128 stands for zero in the data rows.
Here are some rows, each followed by its group. Rows of different groups can look alike.
112,111,162,130,145,181,59,108,82,129,173,155,141,152,112,170,191,162,170,88,146,141,127,171,142,126,169,92,177,106,111,171,122,83,132,124,124,139,97,99,133,63,155,167,166,123,129,57 Lx
212,129,167,166,90,171,162,157,123,183,91,149,148,75,161,93,106,92,123,177,149,149,150,109,121,149,160,103,91,147,138,98,164,110,79,123,106,166,86,109,150,199,126,100,113,155,123,123 QK
109,171,184,166,110,128,184,180,111,104,184,106,130,153,179,103,75,88,182,152,134,120,98,172,146,114,112,128,79,109,183,134,83,123,84,54,96,107,154,155,133,154,172,105,151,175,54,111 DQ
59,159,112,150,91,100,106,105,63,113,105,91,139,110,66,134,153,184,99,83,140,126,134,113,113,149,107,140,144,151,95,126,97,145,178,159,100,160,144,110,121,122,88,194,91,50,134,161 Su
61,137,161,104,54,149,221,127,103,45,177,76,97,152,149,65,99,114,96,119,151,165,158,182,152,150,91,138,52,106,231,147,85,180,125,73,88,78,157,115,176,202,68,164,112,151,61,104 DQ
148,122,182,133,144,135,119,176,95,126,180,137,120,198,157,144,122,147,135,106,126,147,70,148,159,120,105,66,146,86,151,127,115,71,148,66,125,79,110,143,175,91,131,95,143,190,91,100 Lx
124,176,102,123,79,109,110,142,145,143,99,37,206,114,61,139,113,124,84,141,154,109,165,117,167,157,69,157,166,91,134,146,132,86,179,147,173,118,134,68,102,117,112,169,76,87,135,164 Su
150,77,133,17,191,95,125,121,212,154,129,90,215,82,41,144,127,83,199,140,92,140,194,182,255,95,102,168,222,80,122,160,107,110,141,154,175,79,85,35,134,82,142,47,175,215,133,137 Cn
183,112,64,123,101,136,153,195,182,157,65,183,144,103,172,108,142,144,137,97,107,123,134,164,97,160,167,106,91,122,125,114,216,179,72,111,200,146,64,96,117,190,146,104,63,152,188,80 QK
177,124,133,104,146,150,77,117,119,138,148,115,135,118,116,148,124,64,124,145,172,174,108,112,141,135,108,65,123,128,160,108,120,84,136,140,123,157,119,124,207,124,163,110,121,136,122,105 Lx
126,169,105,134,73,105,99,135,144,159,109,45,218,93,52,163,122,133,66,155,148,125,150,107,148,170,81,128,200,57,130,164,117,97,161,162,179,92,145,95,116,125,127,177,69,77,151,153 Su
114,106,127,146,151,130,182,123,108,148,121,147,85,166,142,133,124,139,76,89,113,100,137,107,59,126,121,158,168,111,90,105,101,132,139,156,103,101,181,160,108,136,47,146,140,85,139,121 TX
195,90,10,187,187,118,141,120,171,97,141,205,75,160,172,166,108,123,116,96,69,41,76,128,30,147,111,139,130,91,117,125,178,135,89,187,146,131,112,144,97,141,154,119,101,119,183,161 TX
192,84,114,200,168,136,168,46,179,159,148,160,111,151,141,150,114,94,69,166,115,95,92,95,71,102,97,156,108,119,158,130,145,133,97,216,106,142,143,179,136,133,165,131,106,100,131,158 TX
128,219,102,129,88,89,115,128,140,165,92,36,206,104,48,153,127,137,68,154,159,118,168,115,162,163,52,162,174,96,141,157,144,88,160,162,179,123,121,69,103,121,120,137,82,77,118,154 Su
63,139,149,116,119,130,148,103,126,116,156,158,114,92,139,112,113,96,168,152,187,165,136,171,148,107,145,140,113,207,164,189,124,173,108,105,71,133,155,152,116,116,147,125,201,98,62,164 DQ
77,113,143,178,107,120,172,80,123,105,151,167,109,103,134,113,139,118,165,147,189,167,128,141,109,85,141,140,89,176,133,141,72,168,122,141,99,133,156,163,109,136,182,144,184,59,36,144 DQ
91,230,122,170,80,62,43,88,158,0,116,179,0,125,194,163,173,139,171,123,111,171,101,65,158,130,196,132,123,92,83,169,158,105,67,70,48,128,144,96,78,96,70,150,102,177,130,131 GO
128,118,136,123,144,140,74,137,70,122,169,137,133,139,111,153,178,137,157,88,149,176,109,152,143,119,158,72,159,130,98,146,116,84,179,120,101,133,122,120,167,72,104,145,178,122,124,91 Lx
120,109,140,119,152,145,75,129,63,113,168,125,118,142,96,142,169,144,148,80,150,167,118,142,139,113,143,66,159,124,109,147,120,77,174,97,103,112,113,120,167,83,113,155,179,125,136,80 Lx
158,112,103,122,170,127,114,157,137,134,134,69,195,116,83,148,105,87,160,167,100,129,173,115,204,130,136,195,149,113,127,133,131,50,146,123,177,95,102,82,142,99,118,86,170,188,139,176 Cn
103,76,106,120,179,168,118,152,79,87,151,122,127,86,108,123,136,145,164,160,88,115,138,103,147,121,181,150,136,143,83,80,86,113,160,123,133,151,116,132,155,97,98,109,181,163,201,115 Cn
131,91,119,111,157,123,156,109,127,106,196,167,63,149,176,172,82,171,102,115,94,51,131,107,26,113,162,134,156,115,118,104,98,151,152,153,102,162,161,191,119,133,82,134,154,112,161,142 TX
215,148,146,153,73,155,144,195,145,192,89,97,171,106,127,112,139,116,127,184,146,98,208,162,136,108,156,118,121,101,106,145,140,63,129,56,208,139,105,93,85,197,130,119,133,180,142,91 QK
66,137,158,104,108,110,166,103,135,113,166,139,148,66,119,128,140,95,246,86,154,176,104,201,152,94,139,155,125,156,131,165,61,172,111,120,64,119,154,111,141,150,173,136,180,99,56,85 DQ
186,194,34,167,121,121,158,158,162,108,37,156,161,12,184,129,142,165,182,102,77,188,94,97,89,212,171,109,61,158,141,35,255,177,9,125,208,155,109,64,64,176,168,72,39,147,222,95 QK
130,94,112,186,165,119,133,84,109,127,165,191,87,171,159,141,138,157,114,110,86,68,108,141,56,90,136,148,146,141,104,119,123,149,156,169,82,162,159,172,110,118,100,140,173,97,119,186 TX
40,91,61,109,212,160,110,100,119,67,103,155,122,107,90,116,99,157,184,151,100,168,160,123,180,130,197,161,158,195,87,132,75,111,110,105,111,85,114,105,137,130,103,104,189,169,172,138 Cn
119,143,119,154,122,130,128,109,149,136,105,109,199,127,78,114,97,104,82,114,133,104,128,81,162,136,69,127,102,133,135,138,76,145,173,153,106,132,153,119,187,164,152,140,105,51,167,133 Su
101,145,131,182,114,110,166,126,92,80,167,121,115,102,91,123,126,95,182,158,167,153,119,187,81,149,192,157,107,220,81,131,97,155,104,71,107,141,171,180,116,134,131,217,151,119,77,111 DQ
126,83,33,58,185,134,124,154,139,124,85,137,164,90,134,163,66,128,125,90,64,132,93,109,148,190,141,171,118,109,164,84,164,128,83,194,175,120,71,61,142,123,131,90,102,155,212,104 Cn
124,163,47,91,105,124,124,169,145,105,85,95,176,96,78,169,78,165,77,57,128,87,103,118,113,215,87,111,87,57,159,98,161,167,123,179,164,180,118,66,147,146,151,175,31,64,194,89 Su
104,97,143,66,142,108,70,102,72,104,148,156,88,139,97,150,176,158,117,116,166,176,106,112,134,125,130,70,146,158,115,144,103,136,184,129,114,135,135,135,149,103,105,141,171,99,99,144 Lx
124,174,135,177,90,115,58,185,81,158,157,114,161,119,88,149,159,190,109,106,157,71,122,135,110,107,149,78,118,144,106,134,84,127,148,104,98,183,170,142,132,72,153,183,127,104,141,155 Su
136,137,182,125,91,143,204,205,131,174,98,177,91,188,210,65,135,184,99,130,117,99,146,108,124,130,169,101,85,128,146,99,142,167,84,37,157,74,88,150,68,205,98,76,101,173,116,113 QK
75,37,93,101,196,110,142,121,107,136,116,146,137,101,90,79,163,158,208,87,102,144,133,133,173,119,133,185,140,158,97,91,107,165,160,173,73,88,51,131,128,111,114,88,205,171,113,100 Cn
137,129,62,68,113,155,149,190,200,179,29,164,89,78,133,67,89,164,116,160,72,129,172,170,80,100,141,127,64,174,137,133,211,206,91,68,202,215,23,153,92,190,144,103,53,197,191,197 QK
153,137,124,75,133,109,92,158,140,137,160,77,180,135,81,167,137,72,117,158,174,161,134,195,181,147,103,99,213,83,146,167,144,46,168,66,180,72,104,86,126,68,131,130,116,181,118,85 Lx
171,157,138,91,134,118,73,155,120,134,132,74,197,137,91,166,148,81,140,145,166,164,138,133,187,131,101,86,173,113,144,145,133,31,140,112,199,89,112,90,134,87,124,120,133,157,122,82 Lx
146,116,176,130,91,144,208,197,121,179,102,184,119,155,216,90,147,174,117,141,79,118,120,127,145,112,150,118,105,143,146,92,161,155,107,62,157,71,81,154,88,171,100,65,105,182,118,122 QK
135,125,60,62,158,114,58,167,163,145,96,159,123,142,141,186,156,92,164,38,101,174,64,197,129,132,103,86,127,127,161,132,150,128,111,148,213,165,85,91,177,89,207,112,97,143,167,90 Lx
130,34,144,122,210,152,150,139,113,132,164,134,127,161,159,88,94,182,105,163,58,97,80,117,144,116,136,188,127,125,150,105,90,155,153,116,136,114,60,168,149,134,117,66,145,197,156,178 Cn
92,182,142,121,114,122,82,59,121,35,102,118,60,146,163,120,149,142,110,114,121,156,147,107,172,92,153,154,112,148,74,121,162,141,111,121,116,140,230,152,71,85,82,157,113,138,135,103 GO
90,168,144,196,84,157,140,152,108,74,193,142,137,96,119,125,145,90,206,143,170,144,137,155,150,136,173,131,82,157,133,164,105,138,106,100,56,136,154,110,116,135,146,149,171,96,80,109 DQ
128,188,104,94,69,113,109,155,163,145,92,31,195,112,67,141,116,128,94,166,151,103,166,131,156,136,75,142,176,86,128,158,89,93,182,140,193,123,155,71,105,161,121,165,76,82,158,167 Su
69,193,147,160,113,104,138,160,89,135,128,89,131,174,133,130,108,171,93,91,130,103,79,95,131,145,52,114,130,81,157,131,96,109,141,103,112,87,117,133,111,130,138,124,80,116,109,158 Su
145,167,161,192,138,103,101,120,124,55,145,128,13,211,221,105,83,162,78,136,106,106,53,59,126,47,92,126,68,66,136,109,172,134,91,97,126,138,174,188,55,105,136,135,104,192,133,177 GO
140,167,122,168,116,142,103,113,128,117,135,69,178,80,66,156,134,84,127,154,148,116,118,82,130,165,70,111,113,128,138,123,110,95,125,167,95,188,124,121,175,118,189,146,76,96,130,144 Su
186,100,160,125,99,149,172,119,155,198,85,151,111,78,143,91,116,102,92,226,140,176,137,74,89,118,125,102,100,170,128,124,144,129,102,135,123,168,96,155,134,216,156,83,103,151,112,184 QK
123,106,150,108,151,143,80,147,75,106,158,126,124,130,97,142,165,130,168,109,161,168,117,147,131,115,160,73,168,126,86,144,117,90,182,99,116,140,122,120,180,85,108,147,164,133,143,80 Lx
162,122,132,117,146,92,118,105,108,135,120,166,144,131,124,151,153,51,154,144,168,228,89,95,152,115,114,102,139,167,193,116,167,48,110,167,80,119,85,97,215,118,168,151,134,128,92,122 Lx
156,215,145,130,108,86,99,148,153,84,112,47,113,136,152,159,87,49,80,170,153,110,153,153,173,98,63,142,143,65,126,114,182,78,118,59,186,130,208,130,81,64,124,165,90,215,129,120 GO
158,148,140,98,111,127,75,152,128,140,143,77,191,132,78,168,136,94,129,144,173,160,141,164,184,119,108,86,195,88,156,156,148,22,163,93,196,102,121,80,154,90,127,133,139,146,114,96 Lx
91,70,159,114,205,147,154,137,123,128,142,147,81,169,158,113,128,158,98,190,83,120,85,67,158,132,104,141,150,125,140,112,76,112,108,109,153,75,84,183,107,142,150,36,150,202,137,169 Cn
196,101,109,158,146,122,154,93,194,169,151,116,151,169,122,161,122,106,70,177,110,72,134,141,109,104,98,174,175,101,130,157,151,107,136,167,176,117,147,152,88,151,117,142,138,122,134,158 TX
113,94,129,116,155,142,79,125,60,136,139,149,118,134,91,181,153,140,156,72,158,193,120,144,142,118,126,47,208,181,67,135,97,80,161,103,92,172,135,136,196,84,104,200,167,127,118,108 Lx
0,118,87,174,135,189,152,155,92,134,109,105,86,66,121,90,126,158,54,76,163,66,94,107,119,178,118,57,226,101,80,147,74,127,101,154,135,123,164,93,140,169,69,129,83,50,150,168 Su
99,161,108,194,138,121,62,77,123,33,91,87,61,176,176,129,102,142,147,84,129,114,111,121,139,78,129,113,102,134,47,146,160,91,87,82,105,146,202,134,113,76,93,150,144,104,104,148 GO
137,117,157,147,108,138,139,159,98,171,119,179,87,97,154,98,182,172,121,161,141,150,135,93,93,125,190,93,120,166,67,151,129,129,143,96,105,136,111,137,81,186,104,107,150,134,117,161 QK
79,117,125,75,89,140,37,143,49,137,209,124,151,96,132,118,175,99,186,124,184,134,169,159,102,174,151,15,185,155,68,69,119,76,185,166,79,149,124,137,242,37,121,116,163,151,76,49 Lx
81,109,153,133,103,137,157,98,113,118,182,160,129,100,142,111,153,120,135,152,178,174,119,124,125,140,147,143,115,183,131,168,114,172,95,148,79,124,154,155,107,121,145,153,173,66,41,138 DQ
63,88,103,94,168,122,123,120,79,140,110,133,126,146,116,140,137,153,123,132,153,146,129,120,140,114,189,171,117,141,109,117,92,119,158,156,111,103,86,87,114,111,75,97,162,136,164,157 Cn
128,105,149,195,162,131,164,130,91,107,159,154,90,152,129,152,149,144,111,118,79,63,142,124,75,132,132,151,150,114,77,96,106,112,119,108,95,116,161,184,124,116,79,148,153,100,137,98 TX
144,173,176,127,105,119,72,149,105,58,132,89,88,141,170,126,130,124,103,132,148,124,148,93,129,127,102,158,87,98,48,68,134,155,102,91,98,221,248,164,132,73,98,193,127,166,148,101 GO
99,74,169,117,202,138,146,143,117,141,154,154,87,166,155,110,110,162,110,167,73,129,82,62,167,133,113,152,143,127,145,126,88,107,118,119,123,49,77,163,98,128,140,44,156,211,113,199 Cn
131,138,179,142,101,134,203,200,125,182,91,165,99,162,200,84,139,172,127,130,102,120,124,127,130,103,154,109,91,121,147,91,128,159,96,43,172,81,78,164,80,197,118,71,99,180,122,125 QK
78,178,162,169,111,94,150,156,95,139,112,82,111,154,151,115,108,158,103,100,117,111,94,105,123,137,84,149,134,75,163,100,67,115,129,111,127,78,127,156,82,133,130,150,87,107,120,137 Su
184,83,67,92,163,125,55,179,141,101,135,166,155,128,131,165,118,108,174,51,138,152,99,192,150,200,126,53,147,84,150,138,195,80,134,138,147,145,70,79,166,73,146,151,118,155,144,93 Lx
84,76,193,74,89,126,192,131,130,97,197,126,87,122,185,109,68,82,140,185,79,112,86,121,117,51,147,187,129,162,239,104,55,151,35,74,76,88,145,255,100,165,182,119,166,152,49,129 DQ
98,184,163,142,109,107,89,106,99,79,103,95,56,133,149,113,92,129,66,97,147,177,135,79,132,89,135,174,96,96,90,74,181,169,113,131,126,172,191,141,91,70,67,188,105,135,178,90 GO
177,123,64,117,97,125,144,201,174,155,62,188,159,111,173,113,140,146,145,70,91,119,140,165,102,163,157,109,82,131,144,113,220,170,71,101,185,117,64,90,103,172,146,115,74,151,178,92 QK
104,163,156,103,82,135,108,48,195,168,121,125,145,79,73,126,96,93,110,178,244,155,141,156,114,165,139,136,46,123,137,224,169,84,99,160,148,134,166,138,101,130,126,138,182,96,60,120 DQ
75,106,84,61,178,117,90,132,173,153,104,62,165,134,101,192,111,95,180,173,81,126,203,124,216,108,120,213,152,163,145,138,131,80,183,125,226,79,112,99,130,83,123,51,147,177,140,189 Cn
161,102,113,75,127,123,58,111,169,161,154,100,173,144,103,140,127,109,116,168,167,151,113,152,155,93,127,102,174,114,158,172,145,90,190,132,205,129,96,97,129,127,135,142,153,130,126,141 Lx
63,134,162,113,101,115,147,100,106,113,170,139,127,94,134,144,139,107,171,155,167,171,112,127,116,125,146,134,121,169,142,178,87,169,107,123,76,117,151,157,103,148,148,135,173,89,65,122 DQ
137,137,142,79,88,146,159,181,89,158,105,149,97,91,134,125,163,174,136,122,133,144,164,98,139,114,234,116,73,161,111,81,158,194,122,115,156,165,115,121,124,167,82,107,129,108,162,82 QK
146,93,108,168,171,126,139,93,124,120,162,169,68,168,151,124,124,148,109,128,117,49,127,136,42,98,146,148,142,138,82,124,94,177,165,166,97,177,173,183,135,148,109,129,175,106,137,168 TX
119,145,156,139,101,137,152,68,160,126,185,123,135,93,134,138,106,15,149,196,188,180,111,108,141,140,111,120,78,167,213,156,104,151,89,195,85,138,144,159,147,176,190,110,135,89,40,146 DQ
99,125,95,159,0,122,162,141,54,47,87,174,80,80,158,67,217,231,60,118,119,127,216,203,152,91,198,157,0,226,109,114,139,195,128,72,122,154,121,72,141,214,0,176,83,116,79,161 QK
84,116,193,35,52,197,205,129,29,39,192,202,85,61,64,138,69,86,60,142,123,186,200,170,118,185,121,123,84,177,146,196,102,183,134,96,96,112,166,107,137,202,140,124,219,128,62,23 DQ
125,143,136,147,107,149,136,167,116,181,87,158,107,133,148,92,204,170,157,103,125,160,175,130,116,108,207,130,109,176,105,133,160,162,119,106,122,140,93,123,95,150,82,102,136,129,133,119 QK
179,80,35,101,176,124,44,122,175,109,133,152,146,140,134,149,120,122,153,92,124,139,53,171,86,163,125,79,135,113,131,152,171,127,138,146,169,183,44,98,179,112,192,133,111,141,188,104 Lx
118,147,49,128,103,110,104,148,161,107,79,103,186,104,97,141,89,138,119,50,125,97,92,145,96,214,73,110,116,71,131,123,146,147,131,168,158,157,108,56,134,133,169,177,33,101,193,116 Su
81,162,133,156,134,112,141,149,71,147,130,93,124,125,61,109,156,157,62,116,172,103,104,154,123,151,84,164,144,126,85,141,108,124,125,146,88,177,145,142,99,110,83,206,127,65,139,140 Su
102,184,113,167,123,129,135,197,113,99,156,91,91,130,115,146,124,173,116,124,118,79,122,99,128,160,67,65,128,109,115,85,36,80,135,65,118,141,147,176,132,139,188,155,97,167,130,140 Su
156,152,171,146,101,127,198,199,120,187,85,191,102,165,203,69,138,181,99,121,107,99,135,120,128,126,154,109,64,149,149,92,159,169,87,51,143,83,87,155,92,187,79,82,112,176,116,111 QK
110,118,158,107,131,174,96,147,83,108,165,134,153,116,89,136,181,152,125,136,181,164,109,125,110,145,146,47,127,141,84,142,113,86,149,104,120,140,134,139,149,98,128,162,155,110,160,36 Lx
Which 4 groups are nearest to each row below, nearest first, going by the distance to the centre of the group?
116,143,143,98,74,110,142,108,195,140,161,74,181,96,104,135,116,51,131,226,168,163,160,141,167,113,97,161,131,139,178,176,111,116,104,128,163,103,166,121,105,166,188,118,140,112,51,136 DQ Su Lx Cn
121,97,97,79,155,120,128,132,148,159,97,61,189,116,90,128,80,105,114,172,97,145,161,109,200,126,131,215,175,103,155,114,126,74,154,156,198,72,100,66,105,127,82,82,135,162,174,158 Cn Su Lx QK
Which 5 groups are nearest to each row below, nearest first, going by the distance to the group's nearest row?
117,140,113,102,117,156,112,69,132,140,111,58,147,82,71,131,104,113,86,140,167,137,131,32,126,212,41,130,134,136,185,109,112,134,121,226,84,143,128,90,182,148,160,150,68,79,154,157 Su Lx DQ TX QK
82,166,109,136,92,114,97,128,91,111,138,84,149,137,77,147,165,181,107,76,150,124,134,96,115,151,85,134,119,93,94,145,70,145,164,138,84,142,161,92,128,135,112,167,98,59,155,144 Su Lx TX Cn DQ
107,198,95,120,76,93,105,144,141,145,96,26,200,111,68,157,107,114,104,147,154,108,160,133,151,135,56,149,170,92,139,153,111,79,182,148,180,114,154,73,123,146,125,144,75,90,135,168 Su Lx Cn TX GO
73,108,159,98,100,155,152,92,129,104,158,137,109,83,115,80,119,100,149,176,168,173,119,124,115,129,152,142,86,173,124,151,75,192,135,131,101,171,160,151,113,132,159,148,166,109,81,143 DQ Lx QK Cn TX
Which 5 groups are nearest to each row below, nearest first, going by the average distance to the group's rows?
137,98,118,105,149,131,58,100,99,125,192,162,98,143,123,123,168,167,153,117,162,167,89,135,111,111,180,86,145,146,90,159,125,146,196,165,111,163,107,131,146,109,115,133,176,104,142,138 Lx TX Cn DQ Su
171,179,162,179,112,158,138,155,71,84,142,83,83,125,169,185,203,75,119,84,136,71,21,84,92,120,212,220,153,69,33,0,221,237,125,134,150,160,200,190,31,24,154,174,157,128,164,98 GO TX Su Lx QK
Which 4 groups are nearest to each row below, nearest first, going by the average distance to the group's rows?
182,99,89,150,139,107,157,119,186,164,151,103,141,156,119,140,91,98,98,190,112,59,158,154,87,72,82,173,160,99,136,130,137,108,186,161,168,133,161,173,113,156,129,116,125,155,123,170 TX Su Cn Lx
246,159,51,177,206,252,120,127,255,206,80,122,64,246,169,145,175,100,130,61,65,44,189,232,0,204,163,154,76,105,210,133,102,177,95,222,79,194,110,159,78,108,115,158,101,143,123,109 TX QK Su Lx
157,181,74,147,114,98,77,135,183,74,56,102,85,118,199,145,68,102,75,63,118,138,86,106,113,147,91,132,76,44,128,64,225,147,51,160,173,184,175,107,90,99,148,166,41,151,181,93 GO Su TX QK
67,142,175,135,118,114,143,93,85,125,161,161,132,112,152,116,151,106,156,161,174,159,120,126,131,152,134,153,136,192,137,159,101,156,91,142,65,128,155,157,130,120,134,132,189,73,50,141 DQ TX Lx Su
123,67,127,108,148,138,98,78,141,187,74,37,138,113,93,127,150,56,91,121,169,201,102,56,180,180,57,51,175,101,139,156,141,104,130,166,95,77,56,94,146,156,107,138,54,128,128,86 Lx Su Cn TX
Which 5 groups are nearest to each row below, nearest first, going by the distance to the centre of the group?
175,180,162,161,110,119,98,94,142,65,108,78,99,125,172,138,73,54,88,145,140,129,109,70,141,102,67,119,62,98,141,59,171,115,62,131,114,191,206,151,145,99,148,161,87,153,122,125 GO Su TX DQ Lx
170,142,126,123,92,87,160,168,158,188,75,132,165,126,113,110,130,125,131,162,145,157,181,161,130,127,173,174,161,173,115,152,207,119,126,75,236,92,98,111,57,170,98,149,100,171,117,165 QK Cn Su Lx DQ
Group Su spreads out most along one direction. Which 3 other groups' directions of most spread are closest to that one, closest first?
Cn Lx TX
Which 3 other groups have their centres nearest to the centre of group Su, nearest first?
Lx TX Cn
Group Lx spreads out most along one direction. Which 3 other groups' directions of most spread are closest to that one, closest first?
TX QK Su
